[[149 115 128]
 [150 113 127]
 [152 109 113]]
|
[[113 127]
 [109 113]]

[[128 125 151 130 141]
 [128 124 144 121 138]
 [124 117 131 138 137]]
|
[[124 144]
 [117 131]]

[[156 150 143 104]
 [103 101 128 126]
 [136 138 130 136]
 [108 103 158 110]
 [132 102 106 152]]
|
[[101 128]
 [138 130]]

[[138 114 130]
 [123 134 115]
 [132 125 106]
 [132 141 130]
 [127 138 144]]
|
[[134 115]
 [125 106]]

[[121 132 152 131]
 [121 122 109 105]
 [128 128 130 127]
 [126 143 129 141]]
|
[[122 109]
 [128 130]]

[[144 141 141]
 [141 142 142]
 [143 144 143]
 [150 143 144]
 [142 142 140]]
|
[[142 142]
 [144 143]]

[[144 102 127 136]
 [122 120 120 132]
 [124 130 128 128]
 [140 114 111 119]]
|
[[120 120]
 [130 128]]

[[125 125 129 119]
 [149 147 125 144]
 [131 139 103 125]
 [117 121 149 125]]
|
[[147 125]
 [139 103]]
---
[[134 122 131 120 139 128 128 131 127 132 122 140 130 129 118 125]
 [102 129 121 121 138 121 132 127 127 131 126 136 132 132 110 135]]
|
[[102 129 121 121 138 121 132 127 127 131 126 136 132 132 110 135]
 [134 122 131 120 139 128 128 131 127 132 122 140 130 129 118 125]]

[[117 125 136 140 132 121 117 122 133]
 [103 119 145 152 132 108 105 131 154]
 [116 125 140 130 116 127 140 128 116]
 [120 111 110 116 128 139 146 144 136]
 [133 116 127 139 125 117 134 137 119]
 [127 136 141 141 136 129 120 115 115]
 [106 105 114 129 144 152 146 135 120]
 [119 117 121 127 133 139 138 133 127]
 [135 137 113 136 135 112 138 133 112]]
|
[[135 137 113 136 135 112 138 133 112]
 [117 125 136 140 132 121 117 122 133]
 [103 119 145 152 132 108 105 131 154]
 [116 125 140 130 116 127 140 128 116]
 [120 111 110 116 128 139 146 144 136]
 [133 116 127 139 125 117 134 137 119]
 [127 136 141 141 136 129 120 115 115]
 [106 105 114 129 144 152 146 135 120]
 [119 117 121 127 133 139 138 133 127]]

[[128 125 129 129 134 129]
 [129 126 129 124 125 127]
 [121 141 127 150 138 135]
 [125 116 136 117 115 127]
 [131 129 125 125 128 126]
 [125 123 132 135 148 133]
 [128 124 130 123 126 127]]
|
[[128 124 130 123 126 127]
 [128 125 129 129 134 129]
 [129 126 129 124 125 127]
 [121 141 127 150 138 135]
 [125 116 136 117 115 127]
 [131 129 125 125 128 126]
 [125 123 132 135 148 133]]

[[127 127 124 118 130 129]
 [128 126 135 134 128 120]
 [124 127 133 123 132 123]
 [120 126 127 123 124 124]
 [132 133 122 118 126 124]
 [125 125 102 123 125 128]]
|
[[125 125 102 123 125 128]
 [127 127 124 118 130 129]
 [128 126 135 134 128 120]
 [124 127 133 123 132 123]
 [120 126 127 123 124 124]
 [132 133 122 118 126 124]]

[[107 107 138 135 135 148 136 109]
 [118 112 119 144 142 127 114 148]
 [133 108 152 133 119 151 106 116]
 [152 140 123 130 138 106 146 119]
 [150 142 122 106 141 138 106 113]
 [113 109 114 146 128 146 131 107]
 [126 139 109 126 147 137 149 143]
 [117 117 133 136 142 142 149 133]]
|
[[117 117 133 136 142 142 149 133]
 [107 107 138 135 135 148 136 109]
 [118 112 119 144 142 127 114 148]
 [133 108 152 133 119 151 106 116]
 [152 140 123 130 138 106 146 119]
 [150 142 122 106 141 138 106 113]
 [113 109 114 146 128 146 131 107]
 [126 139 109 126 147 137 149 143]]

[[130 133 122]
 [121 134 134]
 [130 133 122]
 [112 146 136]
 [131 128 134]
 [127 127 130]
 [117 101 122]
 [118 102 122]
 [120 121 118]]
|
[[120 121 118]
 [130 133 122]
 [121 134 134]
 [130 133 122]
 [112 146 136]
 [131 128 134]
 [127 127 130]
 [117 101 122]
 [118 102 122]]

[[138 130 135 122 119 131 134 114 128 119 134 122]
 [124 117 106 131 123 128 112 120 140 127 143 130]
 [123 137 127 123 128 132 121 134 123 142 135 137]
 [136 131 136 119 118 130 141 121 121 124 127 126]]
|
[[136 131 136 119 118 130 141 121 121 124 127 126]
 [138 130 135 122 119 131 134 114 128 119 134 122]
 [124 117 106 131 123 128 112 120 140 127 143 130]
 [123 137 127 123 128 132 121 134 123 142 135 137]]

[[128 127]
 [130 129]
 [100 127]
 [139 126]
 [107 129]
 [129 125]
 [123 127]
 [ 98 128]
 [123 130]
 [127 128]
 [128 128]]
|
[[128 128]
 [128 127]
 [130 129]
 [100 127]
 [139 126]
 [107 129]
 [129 125]
 [123 127]
 [ 98 128]
 [123 130]
 [127 128]]

[[131 132]
 [135 135]
 [149 141]
 [125 122]
 [137 119]
 [134 132]
 [139 125]
 [138 141]
 [116 128]
 [111 145]
 [ 98 142]]
|
[[ 98 142]
 [131 132]
 [135 135]
 [149 141]
 [125 122]
 [137 119]
 [134 132]
 [139 125]
 [138 141]
 [116 128]
 [111 145]]
---
[[112 134 118 142 144 133]
 [132 122 125 150 131 122]]
|
[[133 144 142 118 134 112]
 [122 131 150 125 122 132]]

[[117 138 137 146 133 122]
 [139 133 137 128 126 136]
 [119 139 151 148 136 108]
 [130 137 148 135 126 129]
 [127 129 146 125 122 121]
 [140 122 112 121 140 141]
 [121 128 116 143 151 114]
 [124 139 142 143 132 125]
 [130 136 150 135 128 122]
 [126 137 148 140 132 118]
 [147 130 131 117 120 152]
 [128 137 143 140 134 126]]
|
[[122 133 146 137 138 117]
 [136 126 128 137 133 139]
 [108 136 148 151 139 119]
 [129 126 135 148 137 130]
 [121 122 125 146 129 127]
 [141 140 121 112 122 140]
 [114 151 143 116 128 121]
 [125 132 143 142 139 124]
 [122 128 135 150 136 130]
 [118 132 140 148 137 126]
 [152 120 117 131 130 147]
 [126 134 140 143 137 128]]

[[131 124 124 146 144 120]
 [128 128 128 128 128 129]
 [128 128 128 128 129 128]
 [105 126 131 133 125 142]
 [115 118 137 148 139 115]
 [127 139 117 121 128 117]
 [128 112 120 121 128 126]]
|
[[120 144 146 124 124 131]
 [129 128 128 128 128 128]
 [128 129 128 128 128 128]
 [142 125 133 131 126 105]
 [115 139 148 137 118 115]
 [117 128 121 117 139 127]
 [126 128 121 120 112 128]]

[[127 128 124 128 123]
 [127  99 130 128 123]
 [127 130 130 128 123]
 [127 130 130 128 123]
 [125 138 126 131 126]
 [127 143 130 128 138]
 [127 129 130 118 123]
 [127 144 130 128 135]
 [127 130 130 128 124]]
|
[[123 128 124 128 127]
 [123 128 130  99 127]
 [123 128 130 130 127]
 [123 128 130 130 127]
 [126 131 126 138 125]
 [138 128 130 143 127]
 [123 118 130 129 127]
 [135 128 130 144 127]
 [124 128 130 130 127]]

[[121 111 117 137 112 133]
 [140 126 131 136 134 129]
 [137 110 130 145 124 124]
 [126 135 136 146 120 150]
 [115 136 124 140 110 158]]
|
[[133 112 137 117 111 121]
 [129 134 136 131 126 140]
 [124 124 145 130 110 137]
 [150 120 146 136 135 126]
 [158 110 140 124 136 115]]

[[124 129 130 137 120 118 126 130 140 128 127 116 128]
 [143 121 119 123 137 149 137 133 100 145 123 149 126]
 [131 125 122 117 138 124 116 118 130 113 126 126 125]
 [117 136 141 140 114 130 142 137 132 140 135 128 134]]
|
[[128 116 127 128 140 130 126 118 120 137 130 129 124]
 [126 149 123 145 100 133 137 149 137 123 119 121 143]
 [125 126 126 113 130 118 116 124 138 117 122 125 131]
 [134 128 135 140 132 137 142 130 114 140 141 136 117]]
